-270.43,-163.56,-60.78,-19.51,-11.80,-10.81,16.51,-98.71,-21.78,-102.32,-62.79,-66.29
-239.85,-193.93,-221.44,-75.14,-133.27,-68.56,-28.12,-80.24,-35.31,26.20,-21.10,52.39
110.01,149.39,100.76,15.51,-52.69,-97.71,-58.74,-66.33,-153.72,-30.02,-100.59,-63.79
-265.17,-52.24,-134.09,-51.82,-55.62,-76.70,-17.48,13.21,-125.38,-21.68,-102.37,-21.26
95.27,-42.64,-23.98,-3.80,-113.05,-146.59,-125.04,-180.89,-174.26,-92.23,-12.00,-102.90
-10.21,-29.12,-49.08,-39.21,-32.03,-37.48,-115.89,-65.47,-13.79,81.80,110.92,-60.12
The entry directly above 95.27 -> -265.17
The entry in the top-right corner: -66.29
What is the entry directly above -102.37? -100.59
The first entry in the row that holds the largest entry -> 110.01
The smallest entry in the first column -> -270.43
What is the entry just left of 81.80? -13.79
The second-last entry, reading row by row -> 110.92
What is the bottom-left entry? -10.21
The entry directly above -133.27 -> -11.80
What is the entry just right of the largest entry? 100.76
What is the bottom entry of the column that holds the largest entry? -29.12
What is the second entry in reading order? -163.56
The entry just left of 52.39: -21.10
The entry just right of -32.03 is -37.48
What is the entry directly above the largest entry? -193.93
The entry just left of -21.10: 26.20
The 3rd entry on the diagonal from the top-right corner is -30.02
The entry just left of 16.51 -> -10.81
What is the 3rd smallest entry? -239.85
What is the entry just right of -12.00? -102.90
What is the last entry, reading row by row? -60.12
What is the third-last entry, reading row by row? 81.80
What is the largest entry in the first row? 16.51
The entry directly below the largest entry: -52.24
The entry just left of -11.80: -19.51
What is the entry directly below -153.72? -125.38
The entry directly above -49.08: -23.98
The entry just left of -19.51 is -60.78
The smallest entry in the last row -> -115.89
The largest entry is 149.39

Questions about the grid below. Indices start at 0.
1) Which number is the entry directly below 4.65?
2) Which number is the top-right entry?
3) Which number is the entry at row 0, column 2?
4) Which number is the entry at row 0, column 0?
5) Which number is the bottom-right entry?
6) Which number is the entry directly below the centre entry?
7) Which number is the entry just right of the smallest entry?
8) Which number is the entry at row 1, column 1?
[[-2.01  1.54  0.90  0.55  4.21 -0.58  1.42]
 [ 3.40  0.50  0.12  1.74 -0.70  4.65 -0.17]
 [ 0.42 -0.29  0.61  0.14  1.02  0.54  5.96]]
1) 0.54
2) 1.42
3) 0.90
4) -2.01
5) 5.96
6) 0.14
7) 1.54
8) 0.50

[-6.53  6.07  4.29 -0.13]
The entry just right of the largest entry: 4.29
The entry just right of -6.53 is 6.07
